128 stands for zero in the data rows.
How far apart are the two rows of each pair, measured in a hidden way? 0 means very close, and 30 very far. Two or three weighted sums of its numbers give each row a place; it is the straight-line distance between the places.
[137 106 169 146 107 108 116  87 152 169]
[ 97  92 166 136 141 148 145 131 145 165] ~ 5
[117 152 124 121 161 161 155 157 105 130]
[ 96 128  89  91 170 178 133 201  93  95] ~ 6
[136 101 152 167 132 135 119 161 157 145]
[114 105 166 130 130 129 145  87 159 170] ~ 6
[ 88 109 107 116 178 161 169 133 102 109]
[ 92 156 121  83 173 139 154 104 113 121] ~ 16
[161  98 138 169  84  85  84 123 156 139]
[118 125 166 138 155 162 149 144 132 155] ~ 6
[ 97  94 156 123 138 135 160 109 164 160]
[ 61 103 106  90 157 152 181 145 116 137] ~ 8
[ 73  86  80  79  92 149 183 130  62  90]
[126  28 134 180  77  76  76 131 167 134] ~ 17
[141 131 163 150 142 139 130 127 147 160]
[166 100 122 157  66  66  71 109 145 120] ~ 9
[160 142 122 159 124 125 112 164 145 122]
[143 132 168 138 120 119 129  92 150 166] ~ 5
[107  74 167 134 108 107 141  77 171 166]
[162 156 151 135 109 111 113  95 135 150] ~ 9
[106 126 137 119 163 159 149 128 115 139]
[130 106 157 167 137 137 121 147 155 160] ~ 3
[127 135 121 160 147 166 129 187 138 110]
[169  88  97 149  36  35  48  91 129  97] ~ 6
[ 85 115 137  97 147 156 159 124 127 141]
[135 144 160 129 128 133 148  93 152 162] ~ 7
[113  99 145 151 155 149 128 151 145 158]
[148 173 139 124 142 143 129 126 116 134] ~ 2
[133 149  78 125 141 176 126 183 106  97]
[161 167 132 130 130 126 116 125 117 131] ~ 4
[119 137 146 122 147 149 159 111 146 134]
[ 74  68 160  97 149 124 151 115  96 128] ~ 21
[104 118 108 103 176 174 138 166  78 120]
[161 126 131 165 115 111 105 157 152 129] ~ 8
[118 142 146 144 153 163 143 146 115 138]
[126 167  87 131 128 152 121 109  64 100] ~ 6
[130  74 161 167 104 102  99 115 156 166]
[144 130 128 164 144 129 122 176 145 132] ~ 3
[105 182  83  61 164 137 151 132  94 106]
[125  62 153 174 109 109 102 137 162 154] ~ 17
[137 151 155 118 130 133 155  97 153 155]
[171 114 105 139  52  51  63  87 120 105] ~ 7
[152 118 161 158 118 114 109 118 152 160]
[115 110 137 145 166 168 147 163 135 150] ~ 2
[162  91 121 172  76  76  77 135 154 119]
[114 102 150 157 152 163 133 163 142 142] ~ 8
[163 163 144 130 108 111 114  97 127 140]
[122 163 127  86 130 146 166 118 123 108] ~ 10
[ 88  88 143 118 136 129 158 105 151 141]
[123  87 170 152 115 115 116 102 153 169] ~ 7
[124  95 164 158 132 132 119 126 150 165]
[ 96 110  89 103 177 127 162 120 117 113] ~ 6
[ 95 157  97  87 157 128 156 136  84  92]
[160 131 131 163 111 110 104 152 148 127] ~ 8
[ 64 129  89  62 122 154 149 135  88 119]
[163 164 141 122 109 112 114  92 121 145] ~ 17
[148 186 132 103 118 115 132  80 114 129]
[154 172  79  80 123 136 142 142  85  68] ~ 13
[ 86 117 148 113 162 151 171 100 120 150]
[110 135 131 121 153 173 151 165 113 129] ~ 3
[122 136 160 130 145 147 146 113 146 165]
[168 152 139 130  97  96  99  80 121 141] ~ 2
[172 120 112 141  72  72  71 104 131 109]
[ 85 122 149 104 165 148 167 114 137 154] ~ 2
[ 99  90 161 126 128 127 157  95 170 152]
[108 127 129  71 189 192 190 165  25 122] ~ 26
[165  74 115 168  52  54  60 110 152 117]
[168 160 109 145 123 118 107 162 125 115] ~ 6
[145 197 118 107 140 149 129 134  85 106]
[106 174  81  67 151 136 152 115  67  73] ~ 8
[103 149 110  98 147 155 171  69 105 124]
[159  80 124 172  74  77  75 131 159 125] ~ 11
[171 139  97 136  78  74  76 110 122  91]
[167 128 112 158  99 101  90 146 146 116] ~ 2
[136 167 139 113 152 150 143 111 114 139]
[156  77 125 177  78  78  77 137 162 126] ~ 12
[173 115 103 136  52  50  62  91 117  99]
[138 197  93 118 125 124 125 138  72  94] ~ 1
[ 80 120  91  89 174 160 157 107 117 102]
[120 174  69  91 124 198 160 179  70  49] ~ 15
[125 143 147 144 161 156 138 144 132 147]
[103 100 136 141 160 177 135 172 135 139] ~ 2
[163 128 143 162 106 106  99 128 147 143]
[126  38 144 179  85  87  85 128 167 146] ~ 8
[ 73 109 122  89 135 147 172 115 119 130]
[160 135 126 163 118 118 105 159 150 127] ~ 8
[116 151 121 103 189 145 149 162 114 138]
[ 38  88  37  71 110 111 162  76  53  96] ~ 14
[146 168 149 128 149 147 136 133 124 151]
[156 159 120 155 142 135 119 162 145 122] ~ 3
[116 143 108 138 151 188 148 146 118 132]
[166  87 122 166  63  64  66 113 150 121] ~ 13
[105 154  89 100 121 127 130 194 108 104]
[161 139 161 140  99 102 109  82 141 159] ~ 24
[166 140 123 155 115 109 101 142 141 125]
[170 125  81 138  58  64  66 113 118  81] ~ 6
[164 133 144 155 105 104  98 123 143 142]
[171 119 110 133  55  56  63  85 117 109] ~ 4
[139  99 128 171 121 124 109 177 160 131]
[107 134 107  99 150 177 137  99  49 101] ~ 21
[148 156 101 134 133 136 120 172 126  91]
[130  61 150 176 100 101  96 133 163 154] ~ 3
[138 187  86  79 126 127 119 122  78  86]
[ 93 171 108  67 131 161 154 140  97 165] ~ 18
[140 169 137 109 134 139 152  95 137 138]
[112 151 144 126 181 157 163 162  99 111] ~ 22
[119 110 168 141 148 145 141 119 150 162]
[132 179 134 108 129 151 150 126  95 123] ~ 6
[ 85  98 133 108 160 138 163 128 158 141]
[112 146 118  84 160 139 158 113 143 116] ~ 6
[168 132 112 154 102 106  97 151 142 114]
[124 179  90  67 142 129 159  93 118 113] ~ 11
[131 135 156 143 156 156 147 152 131 149]
[100  94 167 132 130 128 143  96 156 171] ~ 7
[133 107 168 142 118 118 123  93 154 166]
[146 100 151 169 116 118 106 143 160 153] ~ 3
[157 155 134 151 139 136 119 164 141 140]
[139 153 159 128 135 137 146 103 149 162] ~ 3
[126 170 127  97 169 133 138 119 105 101]
[130 148 143 138 159 162 142 157 128 144] ~ 4
[124 112 156 129 116 118 153  91 177 156]
[110  86 140 156 141 152 131 174 147 137] ~ 8
[135 189 100 102 131 127 132  96  82  78]
[155 159 147 141 133 132 122 125 138 144] ~ 9
[141  44 134 178  70  70  73 124 168 134]
[ 83  90 132 114 137 132 167  95 153 134] ~ 2
[ 79 116 124  79 177 172 149 119 102  96]
[ 91  82 157 122 134 129 153 104 169 157] ~ 11
